0: [136 132 130 122 126 125 120 127 123 136 127 132 129 127 132 125 136 113 136 130 130 130 123 124]
1: [151 142 154 111 138 129  87 131 116 103 135 115 125 140 112 146 134 100 160 138 126 139 118 145]
2: [148 153 124 100 155 142 109 107 127 140 130 115 120 107  97 126 135 107 154 131 126 134 103 123]
3: [156 149 120 108 162 151 100  97 136 167 127 119 130 104 100 136 129 124 162 123 136 146  92 100]
4: [164 166 135  97 167 149  78 106 117 144 128 105 126 110  93 148 127  89 198 141 120 148  89 130]
5: [139 133 155 141 115 106 113 137 118  82 138 119 121 147 125 135 134 111 130 134 131 114 151 152]
6: [141 141 142 137 118 116  91 130 120  96 137 122 126 141 124 141 131 100 149 136 124 135 137 153]
7: [129 142 106 110 146 164 137  96 139 185 112 122 132 102 115 129 117 126 144 125 134 151  79  83]
8: [174 162 122  86 158 156  87  91 137 159 131 108 117  94  95 138 121  92 187 136 125 153  86 115]
9: [126 129 127 126 129 145 121 134 131 135 124 123 130 120 124 124 124 131 133 131 130 136 126 120]
10: [117 127 109 122 118 148 158 114 141 162 113 134 136 110 129 109 120 146 115 124 138 131 120 111]
11: [189 163 187 111 153 107  21 148 108  60 165  95 111 155  94 166 141  57 207 160 121 143 135 183]
12: [164 152 167 142 134  85  52 156 102  54 150 111 120 156 122 160 132  75 169 154 122 128 142 179]
13: [ 84  92 138 170  85  84 180 155 129  78 132 141 142 164 175 117 133 155  54 112 136 114 188 156]
14: [136 133 121 109 150 140 130 107 125 147 118 128 118 112 119 123 129 126 158 131 125 146 111 103]
15: [ 96 105  98 143 109 134 181 129 136 158 111 143 141 112 155 105 127 156  90 117 137 122 134 109]
16: [158 132 172 134 129  92  58 149 103  52 159 102 109 173 121 154 143  82 161 151 113 128 143 188]
17: [136 128 159 155 115  92 107 157 115  63 139 125 131 165 136 148 135 105 122 130 128 122 162 169]
18: [134 132 117 123 136 134 112 110 131 139 124 125 133 122 116 126 121 117 145 131 135 143 111 130]
19: [147 140 158 146 121  92  78 158 113  54 150 111 126 158 135 154 139  95 146 144 118 115 147 192]
20: [114 131  88  88 150 173 155  86 143 215 103 128 131  76 117 118 118 155 144 125 121 148  79  64]
21: [185 172 130  69 168 159  56  92 128 143 131 110 113 107  69 145 122  73 216 147 130 163  67 107]
22: [103 108  97 126 130 146 158 110 143 170 116 132 131 106 133 111 118 162 108 116 137 123 116 105]
23: [147 132 177 150 120  70  89 172 111  32 152 118 128 178 140 155 143 108 135 133 131 122 165 188]
24: [120 129 101 106 139 160 143 108 134 175 118 127 130  95 118 118 107 135 139 143 123 134  99  95]
25: [104 111 126 142 106 111 161 138 125 115 126 130 129 154 150 117 136 140  95 127 121 121 158 147]
26: [108 104 117 137 107 128 154 131 131 135 124 140 129 131 143 114 138 151 100 122 140 119 143 120]
27: [105 107 132 163 105 103 146 162 116  95 133 140 126 156 153 121 145 142  87 130 119 108 165 162]
28: [128 131 123 119 131 137 135 114 140 156 126 133 124 106 121 133 123 131 137 125 133 139 110 107]
29: [103 113  90 121 129 154 168 102 139 183 110 132 135 105 134 110 121 150 108 119 125 133 102  90]
30: [ 85  96 110 154  98 127 185 128 140 133 121 154 135 136 164 112 117 174  72 121 127 104 141 122]
31: [ 98 100 123 147 108 111 169 146 129 117 128 144 130 147 156 118 119 160  82 123 125 105 165 145]
32: [178 148 172 115 145 111  52 136 104  72 153  99 118 140  91 147 138  73 189 151 127 144 121 171]
33: [139 135 166 151 120  92 103 155 119  63 144 127 129 164 130 147 133 103 119 128 131 112 155 160]
34: [188 171 161  92 162 129  32 112 110  95 149  91 117 141  83 153 139  62 215 142 114 161 105 151]
35: [162 144 161 117 140 111  77 125 109  83 147 119 127 156 115 142 135  98 164 139 117 139 126 160]
36: [118 118 156 157 101  99 122 161 116  72 139 136 126 152 138 137 144 128 112 130 139 117 173 164]
37: [122 117 145 149 115 113 137 147 124 105 133 130 134 145 150 136 138 129 102 128 129 121 145 144]
38: [125 120 160 165 113  90 116 159 113  53 137 142 129 161 157 139 133 127 111 124 127 114 171 177]
39: [118 117 149 154 102  98 150 142 122 100 136 132 128 158 141 126 133 141  95 125 122 115 155 152]
40: [ 89  93 120 153 104  98 174 144 129 119 118 149 128 142 154 120 125 160  73 116 131 105 157 153]
41: [140 131 168 158 108  81  87 166 106  39 152 127 121 174 143 153 146 100 135 139 129 120 173 190]
42: [137 128 153 146 123 110 105 152 113  67 144 133 129 162 134 146 147 107 133 130 122 125 150 161]
43: [168 154 141 108 149 131  80 120 120 105 131 109 113 131 111 144 139  89 183 129 122 144 106 133]
44: [107  99 122 145 117 105 156 140 125 109 116 146 132 142 150 128 127 145  89 119 131 127 154 146]
45: [ 94 114  91 129 118 144 183 118 151 165 121 140 143 110 139 102 117 160  97 126 126 133 124  98]
46: [149 142 149 122 137 120  84 134 116 104 136 113 125 140 117 145 138  97 162 134 129 125 125 153]
47: [128 137 112 112 144 151 136 115 131 165 118 120 134 108 126 121 119 129 134 120 127 140 115 114]
48: [ 85  93 130 180  80 104 183 164 133 109 141 152 129 147 171 109 136 163  51 117 141 104 180 149]
49: [ 46  83  28 133 118 179 255  94 168 255  83 174 142  64 164  76 108 229  32  97 139 116  98  38]
50: [126 127 147 133 132 113 113 128 128 110 135 129 131 138 129 132 131 125 146 133 127 128 133 142]
51: [114 116 126 141 120 119 159 125 125 125 126 128 143 134 147 127 126 138 105 122 127 114 140 141]
52: [145 142 138 123 133 125 102 129 124 124 132 119 119 127 117 143 127 118 154 123 127 138 114 137]
53: [110 121  85 106 131 166 162  99 147 199 109 133 128  95 124 113 113 149 116 118 131 133  94  69]
54: [ 82  97 100 147 108 132 194 133 143 163 113 154 138 129 166 105 127 163  66 108 135 118 131 112]
55: [143 141 133 114 138 123 103 132 129 120 136 126 130 128 110 143 138 110 158 142 128 141 113 138]
56: [ 69  76 114 184  76  99 212 151 136 109 121 158 142 161 180  95 134 179  34 118 130  94 175 154]
57: [ 97 112  92 138 120 148 182 118 144 172 114 148 139 110 142 101 120 161  82 110 134 122 130 103]
58: [146 146 120 107 139 145 105 103 134 165 114 123 125 103 107 127 121 118 164 136 113 143  99 102]
59: [116 114 125 145 116 114 146 138 130 111 131 138 131 142 137 115 119 149 104 126 128 112 151 136]
60: [157 148 143 110 154 134  77 124 117 106 137 112 116 138 114 144 132 101 173 132 123 133 122 135]
61: [ 97 130  83 104 126 182 187  98 151 213  97 134 133  86 122 111 115 160 103 111 128 137  94  58]
62: [117 131 103 113 134 159 156 105 147 180 106 127 130  94 125 116 113 149 119 122 129 140 108  86]
63: [113 117 149 164 108  99 142 152 120  90 137 127 136 156 149 134 141 132 104 129 128 106 164 161]
64: [118 130 108 123 122 145 142 111 137 174 127 133 131 117 122 116 124 134 123 116 130 127 119  94]
65: [148 149 122  99 152 143  93 110 131 148 131 121 112 116 100 140 118 112 168 129 121 143 110 121]
66: [133 122 149 143 120  96 129 147 132  97 133 128 127 144 146 125 135 131 113 131 125 128 153 157]
67: [116 116 129 137 118 105 146 144 135 105 130 139 131 148 152 126 142 143 100 133 130 116 150 136]
68: [142 122 179 154 124  81  85 164 106  42 152 121 130 162 149 154 146 100 130 136 134 119 166 186]
69: [104 115 120 142 115 127 168 134 129 145 114 133 129 126 141 120 127 150  96 117 134 129 132 116]
70: [109 120 100 108 132 165 170 106 139 173  99 134 129  98 133 109 110 154  97 124 135 143 103  88]
71: [145 147 124 101 145 142  95 110 120 145 120 118 123 113 101 140 131 107 166 129 124 147 102 120]
72: [ 91 108  95 132 116 153 185 108 140 191 106 140 143 110 142  95 121 180  92 118 137 120 115  87]
73: [ 82  71 113 171  89  96 196 150 136 105 121 156 135 151 175 106 137 169  41 120 129  96 179 155]
74: [ 50  62 107 200  72 112 243 163 134 127 115 166 143 154 197 107 122 203  14 105 143  92 197 130]
75: [133 146 120 103 153 160 105  99 137 167 116 113 129 106 106 138 118 126 157 134 130 143  82 105]
76: [ 70  84 115 197  73  98 216 173 128 104 110 173 140 160 195 100 130 193  34 104 135  82 193 140]
77: [116 115 129 152 117 101 144 151 133 105 127 139 131 142 146 124 131 143  94 121 127 113 161 150]
78: [159 145 152 112 149 123  81 128 114 102 141 118 135 135 105 146 137  93 165 140 132 138 119 141]
79: [170 151 194 132 145  82  47 150 110  42 155 111 121 165 114 162 147  73 171 144 118 125 149 190]
80: [111 123  98 111 132 160 156  98 146 196 112 129 123  84 121 106 112 144 114 123 139 131 114  79]
81: [160 143 156 130 133 105  78 141 111  73 146 109 118 156 120 159 141  99 164 141 131 124 133 165]
82: [ 98 118 114 139 111 127 172 132 130 155 118 144 135 123 140 109 135 163  91 124 137 106 135 117]
83: [ 78 108  89 125 114 154 202 109 142 194 112 156 136 102 147 106 110 181  76 117 135 124 114  90]
84: [193 165 157  97 165 129  30 119 111  93 149 108 114 127  93 162 124  55 213 154 114 150  90 146]
85: [117 124 115 123 125 136 151 129 135 149 118 139 131 117 137 125 124 146 102 117 132 118 132 101]
86: [146 130 138 124 130 119 105 129 120 110 128 117 127 142 115 133 130 121 136 137 118 128 128 147]
87: [112 102 127 143 114 118 160 129 138 121 121 137 137 139 150 122 116 147  97 125 136 115 145 125]
88: [107 102 114 145 116 133 154 134 128 142 126 133 140 123 147 115 135 146 105 127 129 114 149 133]
89: [121 132 119 141 119 117 147 143 129 114 131 141 128 130 146 115 131 137 110 131 140 118 137 124]
90: [187 177 149 101 166 143  54 108 118 110 143 101 109 118  79 159 131  76 210 136 117 152  88 142]
91: [125 126 128 123 126 133 137 113 132 163 130 125 119 110 129 111 121 143 124 123 121 129 107 104]
92: [160 156 143 109 142 123  84 115 117 119 134 112 123 119 107 147 137 104 167 138 123 141 115 138]
93: [ 79 106 119 163  92 117 174 145 144 126 127 147 137 126 154 106 136 156  63 118 141 109 180 129]
94: [143 122 151 155 119 102  96 155 113  62 149 123 125 161 137 154 144 107 131 135 127 122 156 169]
95: [151 142 139 118 142 133  99 123 122 104 122 125 116 127 105 142 131 108 160 130 128 132 113 134]
96: [105 116 108 126 125 148 155 119 141 163 117 135 132 107 137 111 123 160 118 115 130 126 126  99]
97: [179 159 175 119 141 103  42 148 105  54 153 108 115 146  96 160 153  72 181 150 121 141 126 175]
98: [ 55  84  92 158  90 131 229 140 147 167 104 165 148 122 171  89 123 201  40 112 133 102 159 109]
99: [105 119 117 148 117 131 159 131 122 135 124 136 123 131 145 120 129 146 102 125 128 116 145 123]
100: [ 96 105 126 166 104 111 177 144 133 116 123 141 135 141 142 118 132 167  75 127 132 111 154 139]
101: [128 123 160 149 118  99 114 157 117  86 144 132 125 150 131 131 139 119 127 133 116 116 157 165]
102: [130 123 163 168 104  87 100 159 106  44 145 126 122 170 142 135 144 111 117 134 131 107 181 189]

[116 129  79 108 124 167 159 101 150 215 117 142 138  84 122  97 111 146 120 117 127 134  86  79] 53 80
[145 162 120  90 155 158  89  92 122 167 129 124 120  88  91 133 122 103 180 142 120 154  77  92] 8 3
[ 93 110 100 132 127 142 178 126 145 174 106 137 132 108 138 108 122 169  90 114 134 116 121  92] 57 45
[112 137  81  89 159 183 163  85 147 211 109 115 131  80 106 104 111 149 138 124 119 140  58  60] 20 53
[189 166 147  79 178 147  49 102 118 136 134  95 106 108  73 154 117  69 221 143 116 156  74 118] 21 90
[102 105 142 165 101  83 150 160 125  86 127 141 130 167 164 121 128 152  76 123 139 111 173 165] 27 13
[121 118 106 118 121 146 147 116 139 155 113 127 139 116 131 127 124 142 126 127 124 123 115 108] 10 64
[173 153 162 122 148 119  57 135 113  87 154 110 121 134  99 157 141  70 185 146 124 143 132 159] 32 97
[202 196 144  56 181 165  16  89 120 149 136  95 108 107  52 161 127  50 255 150 117 168  49 115] 21 90
[133 126 131 132 123 123 120 143 122 100 142 123 137 139 139 140 138 125 129 128 123 130 150 145] 50 66
[140 125 147 126 131 104 112 139 117 108 140 134 128 146 122 136 126 121 139 134 133 125 134 144] 50 86
[131 114 167 164  98  79 103 172 110  48 159 126 123 181 162 138 144 112 105 132 126 113 183 193] 102 41
[121 118 132 148 109 126 149 139 121 110 134 132 129 144 138 120 128 145  94 116 124 116 145 133] 59 51
[128 127 138 134 130 122 114 128 118 116 131 129 129 127 126 138 134 124 129 124 123 130 132 131] 50 0
[124 133 153 153 108  87 115 155 115  65 142 125 135 169 136 139 144 118 117 133 131 115 158 170] 17 33
[159 145 166 128 140  99  71 142 113  66 150 109 120 153 116 159 139  82 163 147 115 131 135 171] 81 12
[148 151  84  79 161 188 135  80 143 228 102 122 128  65  97 117 109 134 159 126 122 146  59  61] 20 7
[ 88 117  71 104 120 178 199  88 156 230 100 144 131  74 129 101 106 176 109 107 139 132  99  48] 61 53
[ 91 122  72 112 121 172 199  95 144 223 102 139 143  77 126 101 114 178  89 110 148 130 105  65] 61 83
[131 131 136 124 124 126 127 125 124 131 120 131 121 132 125 130 132 123 133 125 128 125 130 127] 0 9
[166 165 113  75 154 168  89  93 131 181 128 118 127 101  79 129 122 105 192 138 130 160  67  94] 8 3
[159 156 138  96 157 146  81 105 124 135 125 107 121 116  98 136 129  89 181 142 119 144  86 124] 4 71
[120 130 115 133 121 141 141 123 131 143 126 128 138 116 135 125 119 138 127 128 126 129 125 115] 9 85
[ 97 100 113 147 104 118 185 138 139 147 120 142 134 140 161 122 124 167  80 118 128 109 149 125] 30 82
[148 144 123 101 148 147 109 109 128 152 126 112 122 106 107 123 124 115 153 129 129 134  93 113] 2 58
[127 130 130 128 124 130 122 129 136 127 131 133 134 135 127 131 128 122 136 128 135 122 124 125] 0 9
[ 78 100  96 143 118 144 214 113 146 187 100 147 135 114 164 108 109 195  57 113 133 113 125  94] 83 54
[160 155 124  92 157 160  85 101 134 155 122 126 118 100  89 132 119  98 190 134 116 155  83 103] 8 4
[122 115 123 125 128 132 138 132 132 130 126 126 135 118 123 127 135 130 137 133 125 131 123 113] 9 0
[145 133 140 129 143 110  95 137 109  90 145 130 125 138 128 145 126 112 146 133 118 124 138 156] 6 46
[140 143 105 105 146 154 130 101 140 166 116 120 128 105 115 116 121 129 144 125 128 142 101 103] 47 7
[ 48  92  38 132 112 185 255  83 172 255  77 163 161  71 160  70 107 225  45 106 145 114 102  38] 49 83
[ 83  90 149 186  84  73 180 173 125  66 137 158 126 172 179 119 145 163  47 115 126  84 197 166] 13 48
[ 82  86 119 154  96 110 191 139 139 140 121 152 141 132 173 113 121 178  54 117 134 110 156 122] 30 93
[ 67 106  69 129 116 164 221  96 152 220  90 154 146  86 146  92 107 195  83 113 134 121 110  57] 83 72
[ 70  89  94 152 103 124 212 137 134 164 109 158 136 128 176 102 123 190  53 115 133 105 157 114] 98 54
[119 124  98 101 134 157 153  94 140 184 112 131 132 103 126 115 120 145 123 110 131 132 104  98] 62 29
[146 133 124 116 142 137 103 118 121 124 122 119 125 127 120 137 127 125 161 127 125 129 112 132] 52 95
[161 161 127 100 166 161  90 100 122 148 132 111 118  95 102 137 118  91 183 135 138 149  82 112] 8 4
[129 117 174 166 112  79 103 156 111  46 145 134 123 171 143 145 140 118 119 126 130 112 175 188] 102 38
[ 80 103  88 145 107 146 221 106 156 187  96 156 135 104 158  84 122 194  60 109 138 114 134  92] 83 72
[119 126 143 152 113 107 120 149 113  82 144 133 116 160 140 142 137 120 114 134 118 120 151 162] 101 42
[ 97 126  59  97 138 194 189  72 162 255  90 137 137  67 126  92 103 169 121 110 133 140  78  39] 61 20
[148 146 149 122 130 114  89 133 115 101 132 112 126 140 107 139 138  95 159 141 131 129 129 152] 46 1
[ 77 102  98 151 103 124 207 124 138 158 118 159 149 128 160 113 125 189  50 118 139 112 143 116] 54 30
[163 152 147 113 136 132  84 124 114 121 138 111 134 125 113 145 134  98 162 141 124 139 118 127] 92 78
[ 83  96  96 150  93 136 200 128 136 157 113 150 140 122 164 107 114 175  68 111 135 117 143 107] 54 30
[138 133 119 117 133 137 128 119 128 147 127 131 124 111 118 139 130 120 136 132 121 130 120 117] 28 0
[114 123  92 119 130 155 177 113 143 185 113 148 135  95 132 112 117 158 113 118 133 128 109  85] 29 70
[135 123 161 158 108  97 100 161 116  61 146 124 128 162 143 138 142 107 114 132 127 118 166 171] 17 94
[ 97 108 114 160 116 126 168 144 133 132 114 144 130 133 153 113 126 164  82 125 138 112 149 131] 100 99
[124 124 117 126 133 147 156 129 139 155 115 122 127 109 125 121 126 132 121 129 136 128 115 109] 10 28
[116 125 110 119 132 146 158 109 141 152 110 132 132 107 130 127 123 151 114 122 134 127 117 107] 10 96
[108 110 129 160 114 105 153 149 126 113 131 139 128 146 155 124 126 143  87 126 127 114 154 140] 77 44
[134 138 151 136 126 114 117 138 119 102 143 118 126 135 130 135 120 128 142 131 130 127 144 150] 50 5
[151 151  88  73 181 188 118  73 146 225 103 114 125  71  97 111 108 133 170 136 118 160  57  57] 20 7
[181 177 144  64 179 159  52  92 123 148 133 104 117  99  83 148 128  70 216 147 120 160  76 105] 21 4
[105 119  90 116 137 151 173 102 139 183 113 134 132 108 133 102 116 160 118 117 130 133 105  89] 29 22
[ 88  86 137 177  94  75 166 156 125  89 128 142 131 165 177 125 138 161  52 131 130  98 179 161] 13 48
[154 142 148 103 148 136  80 108 129 125 133 107 117 120 103 145 129  99 172 141 130 133 104 138] 92 60
[159 158 123  78 166 154  85  97 128 163 130 119 116 103  87 130 116  97 182 144 127 147  72 103] 8 4
[133 146  97 110 152 158 123  95 132 177 118 118 131 101 110 132 122 135 149 127 129 143  80  85] 7 75
[195 176 134  69 164 168  42  96 125 146 140 102 111  93  62 152 132  71 214 140 116 166  79  99] 21 90
[154 162 128  73 166 159  81  96 135 157 124 107 115 100  86 142 121  90 194 145 126 147  75 105] 8 4
[162 144 156 123 147 122  70 135 120  90 149 123 118 149 117 135 129  84 159 141 122 138 127 162] 35 46
[162 157 117  82 149 167  89 110 132 182 130 110 115  97  87 128 117 106 181 136 128 157  74  91] 8 3
[143 154  88  70 171 188 125  72 139 216 107 116 141  72  98 127 101 131 167 123 126 152  57  73] 20 7
[126 127 116 126 129 141 135 128 122 130 126 132 138 130 134 128 125 141 128 130 132 129 135 130] 9 0
[125 132 102 103 137 157 145 108 139 183 123 122 135  93 112 107 109 142 130 130 116 136 100  87] 24 62
[158 147 165 125 136 102  91 147 107  76 142 121 119 148 119 150 131  94 156 144 128 122 145 159] 81 35
[ 93  99 145 163  97  97 153 157 122  86 132 141 141 149 156 118 135 158  88 132 133  98 175 162] 27 63
[171 148 170 110 148 117  48 137 111  80 155 116 114 148 107 152 140  81 178 143 128 139 131 164] 32 97
[147 145 135 110 138 145  97 125 131 142 133 118 123 116 104 134 137 107 164 129 131 144 105 115] 71 65
[193 184 139  70 181 158  39  92 127 142 135  95 113  96  59 156 123  68 228 148 119 165  71 115] 21 90
[140 145 129 122 138 133 115 127 132 136 127 126 135 119 109 122 123 126 151 134 120 131 104 127] 18 52
[147 138 160 132 139 109  85 146 114  79 146 124 117 147 124 152 133 102 154 139 121 131 138 163] 81 35
[116 125  84  98 141 172 162  88 141 204 111 137 126  98 121 110 110 158 124 113 120 138  92  77] 53 20
[109 129  85 124 124 153 170 104 141 191 110 140 128  96 136 108 115 167 106 121 128 134 112  86] 29 70
[138 141 134 112 146 148  93 111 121 139 126 117 129 121 106 143 124 113 170 134 125 139 104 118] 71 65
[168 165 132  93 157 145  69 110 118 126 134 106 113 116  97 148 121  89 197 142 116 158  99 127] 4 43
[ 96  94 143 178  94  87 163 158 125  76 134 151 136 170 166 130 132 150  70 125 126 102 178 159] 13 27
[120 122 107 117 131 137 146 112 132 157 117 135 131 112 123 108 118 141 117 123 121 132 122 115] 10 64
[ 99 102 129 169  91  88 158 162 132  76 132 149 127 171 174 125 130 143  65 125 131 101 179 168] 13 27
[109 137  74  86 144 178 161  81 148 230  90 119 124  79 110 114 106 152 130 126 122 141  74  66] 20 53
[100 108 144 172  93  90 155 165 124  80 137 143 132 162 163 122 139 147  81 125 133 111 186 163] 27 13
[124 129 121 113 132 144 128 112 133 153 119 126 132 114 121 130 122 132 139 124 133 132 106 106] 28 47
[119 136 112 115 128 134 138 115 138 153 112 133 135 112 122 124 124 135 126 121 125 129 104 105] 28 64
[191 167 180 116 165 115  29 143  98  51 160  94 109 152  90 158 132  55 212 138 122 136 123 176] 11 97
[118 115 113 125 128 142 148 127 137 151 122 131 128 114 133 120 128 140 121 116 133 123 126 111] 85 96
[145 137 107  94 150 141 112 114 132 156 119 122 134 107 108 126 129 118 166 128 127 138  99 103] 58 14
[111 124 125 122 126 135 149 128 134 148 124 133 131 115 139 119 123 133 120 129 132 123 128 114] 85 10
[138 161  90  81 150 185 127  95 143 188 113 111 125  79  99 126 117 127 162 128 117 155  69  82] 7 75
[128 135 123 130 126 126 141 124 134 142 125 130 128 117 125 118 133 141 104 114 131 123 127 116] 85 91
[140 120 150 131 119 103 110 143 116  92 139 129 131 150 127 152 135 107 124 138 120 120 158 146] 5 101
[107 138  86 105 142 168 164  98 157 212 103 127 134  91 115 121 113 140 122 120 129 138  92  76] 53 80
[ 93 101 117 151 108 125 177 138 136 125 128 144 131 129 161 111 130 161  81 117 136 111 150 114] 30 100
[127 135 130 125 115 117 116 137 128 116 138 131 135 128 124 126 133 114 133 115 137 123 135 126] 0 50
[154 139 158 137 134 104  84 142 103  73 151 116 121 156 115 138 134  98 154 129 120 127 139 168] 81 35
[ 98 120  68 101 122 186 190  85 150 231  94 149 130  73 121  99 105 177 102 110 133 130  91  59] 61 53
[ 37  77  49 142  96 177 255  90 166 255  75 161 138  76 176  82 106 231  17  98 140 121 111  48] 49 83
[189 188 130  71 180 159  43  99 132 143 134 104 120 101  67 142 134  75 222 144 125 170  78 107] 21 90
[172 146 157 124 142 114  57 140 114  72 156 105 112 144 102 156 138  73 177 141 125 138 123 162] 32 97
[185 161 143  88 159 150  46 105 115 125 143  98 111 113  85 148 135  74 205 135 126 149 100 115] 90 4
[ 84  99  92 141 102 124 211 129 143 163 110 146 146 115 161 105 121 174  62 119 136 112 145 106] 54 15
[100 119 106 140 123 130 166 126 136 144 113 138 127 117 139 109 121 145  92 113 126 118 138 120] 69 99
[156 138 166 141 132 102  78 150 112  69 147 113 125 154 122 153 143  91 159 142 124 136 147 167] 81 19
[142 129 163 152 114  91 113 152 110  59 141 126 120 165 137 143 140 101 126 132 132 112 164 186] 17 33
[127 139  82  95 143 166 153  87 143 215 102 128 128  92 107 114 111 152 139 124 126 139  80  63] 20 53
[151 132 132 114 137 131 118 128 119 130 126 132 125 123 116 127 133 114 154 128 135 134 119 115] 0 52
[134 123 172 162 111  74 108 170 115  43 149 129 122 175 145 147 153 113 114 128 128 109 173 186] 102 41
[143 131 150 122 130 124 106 136 122  97 126 121 128 144 121 149 123 110 128 132 131 128 140 146] 86 6
[ 88  94 102 152 100 115 196 134 130 142 123 150 141 138 165 120 130 176  63 111 129 107 158 125] 30 54
[130 131  95 103 148 169 131  95 144 183 119 125 127  91 106 118 109 127 143 129 125 139  78  88] 7 24
[ 89  95 105 141 113 136 182 127 144 154 111 145 134 119 147  98 119 164  83 125 136 120 138 102] 15 57
[120 130 121 126 131 135 137 120 131 133 129 132 127 122 127 119 128 127 116 121 132 123 123 123] 9 0
[ 94  85 153 180  80  78 175 169 121  53 143 152 140 185 181 121 146 158  49 119 133  94 203 178] 13 48
[109 119  92 111 134 163 174 108 146 208 111 144 131  90 134 102 120 169 114 121 135 137  99  77] 53 80
[160 147 152 121 142 119  73 134 108  81 140 114 119 149 116 151 131  97 174 134 106 135 129 149] 35 46
[103 123  80 104 137 176 178  83 147 216  96 135 136  78 127  94 125 170 106 121 123 139  79  56] 61 53
[122 127 122 128 125 129 136 133 123 137 127 128 125 131 126 129 124 112 129 124 127 126 128 124] 0 9
[169 149 166 117 142 111  59 142 114  77 149 101 122 147 106 152 132  69 183 143 116 137 127 166] 32 97
[124 136 106 104 148 160 125 103 135 191 113 121 130  90 108 124 119 134 142 129 121 143  87  82] 7 24
[158 154 127  93 140 147  93 112 131 144 127 117 123 108 100 138 130 101 168 134 132 151  96 115] 71 65
[148 142 132 107 149 142 101 115 131 145 140 122 117 109 103 131 115 106 157 137 130 148 113 117] 65 71
[142 128 160 142 128  98 101 142 125  81 144 128 126 151 136 144 143 103 133 133 123 128 150 165] 42 5
[130 136 106 106 137 160 138  96 134 172 114 125 126 107 111 116 116 137 142 126 125 140  98 100] 24 7
[185 170 140  77 175 146  50  97 119 144 138  91 113 103  75 155 119  73 229 147 120 169  79 111] 21 90
[146 137 149 118 135 126  94 134 118 103 132 113 121 130 111 139 129  96 153 139 123 140 125 139] 1 46
[124 111 147 148 123  97 115 144 119  89 138 128 122 151 150 142 131 127 108 129 131 116 157 160] 66 101
[170 152 162 109 145 114  52 143 115  84 157 106 115 147  95 162 141  72 199 144 122 153 127 161] 32 97
[134 119 156 149 118  83 109 162 119  63 148 127 121 169 145 147 134 118 121 131 132 115 162 179] 17 94
[156 154 140 112 146 141  90 116 124 125 139 116 126 113 104 133 120  96 168 135 122 146 111 134] 92 71
[180 173 138  79 165 153  64 103 130 138 135 110 113 104  79 146 125  81 206 148 117 160  68 116] 21 4
[133 126 155 144 127 104 103 149 110  83 140 127 129 158 124 143 141 114 127 138 128 130 147 159] 42 101
[135 158  91  68 166 182 124  69 140 224  99 123 123  61  92 125 110 125 173 136 122 161  44  53] 20 7
[ 70  78 111 160  88 118 226 155 142 139 116 156 150 139 174  97 134 192  45 111 140  91 170 112] 98 56
[ 97  88 138 192  81  73 173 169 120  59 139 147 131 193 179 116 144 160  45 121 129 100 198 180] 13 48
[103 120  73 103 127 188 188  87 153 232 103 136 138  74 119  93 109 181 106 117 133 135  85  56] 61 53
[ 81  91 117 166  94 103 201 155 140 117 113 154 143 146 171 115 132 177  56 116 139 100 172 139] 73 48
[181 177 130  68 182 171  42  86 125 141 131 101 114  92  67 142 120  81 228 141 125 165  74 100] 21 8
[102 100 120 154 103 112 182 145 146 126 119 146 138 136 155 108 135 170  78 121 132 116 153 136] 100 31
[168 153 157 120 140 116  84 137 109  93 148 116 124 145 115 148 143  90 166 139 119 138 135 151] 35 46
[115 118 116 133 129 134 147 126 133 145 124 146 138 129 130 114 120 147 110 124 137 133 124 115] 85 69
[156 140 163 133 128 103  79 153 109  71 149 117 113 162 119 152 143  93 152 131 122 132 149 170] 81 19
[ 99 120  67 115 137 180 193  76 153 237  98 134 135  76 128 107 105 184 105 112 140 134  79  53] 61 53
[175 150 195 148 133  92  40 159 103  30 167 122 119 171 125 161 151  63 174 137 122 135 161 193] 79 12
[136 127 159 142 118  89 106 159 105  66 142 133 123 164 134 147 134 115 128 128 122 123 168 174] 17 94
[101 120  82 113 125 177 182  96 150 211  97 127 141  89 130 111 121 177  96 110 135 130  94  70] 61 53
[ 85  95 119 159  96 117 187 142 134 112 122 149 138 145 179 113 124 179  62 122 135 101 165 121] 30 93
[130 145 103  97 150 170 145  94 137 193 117 132 123  87 108 114 117 127 145 123 135 139  87  89] 7 24
[165 161 145  92 154 153  75 106 122 140 139 105 127 114  91 143 133  96 192 145 117 145  94 121] 4 8
[ 88  99 109 141 112 133 179 128 139 145 128 142 135 124 171 110 123 169  65 119 136 108 145 120] 30 54
[134 145 120 117 134 139 112 113 132 136 122 117 130 122 112 131 135 116 161 130 128 134 122 116] 18 14
[ 90  95 149 184  85  86 161 177 129  73 130 152 144 180 171 117 130 155  55 119 126 104 185 174] 13 48
[102 116  81 102 132 169 195  96 150 219  96 144 137  74 131 102 117 171  98 126 144 127  98  67] 61 53
[135 126 172 165 113  80 116 167 114  58 146 124 121 174 149 140 138 117 115 135 121 110 180 190] 102 38
[ 47  65 107 181  69 106 241 152 144 129 112 174 155 150 196  86 124 209   5 114 140  85 188 132] 74 76
[182 175 163  97 166 135  44 116 121 119 138 107 122 119  81 157 132  68 216 145 125 150 104 128] 90 84
[171 162 126  84 160 161  81  97 125 153 124 106 122 115  90 142 117  93 189 133 124 152  80 107] 8 4
[137 128 155 144 116 109 110 146 114  90 146 123 126 149 138 136 139 122 123 126 126 121 141 146] 5 101
[ 68  88  96 168  94 127 213 141 137 153 114 155 137 131 165  90 124 186  45 109 142 107 153 105] 98 54
[177 165 143  98 169 138  56 119 114 111 135 110 114 126  83 153 126  79 205 142 112 151 101 131] 90 4
[153 141 125 103 137 138  98 123 119 131 123 115 122 124 110 140 129 105 161 129 114 144 107 128] 71 65
[101 109 110 137 115 125 159 133 134 140 120 137 128 125 137 123 116 147 103 123 134 122 128 125] 69 99
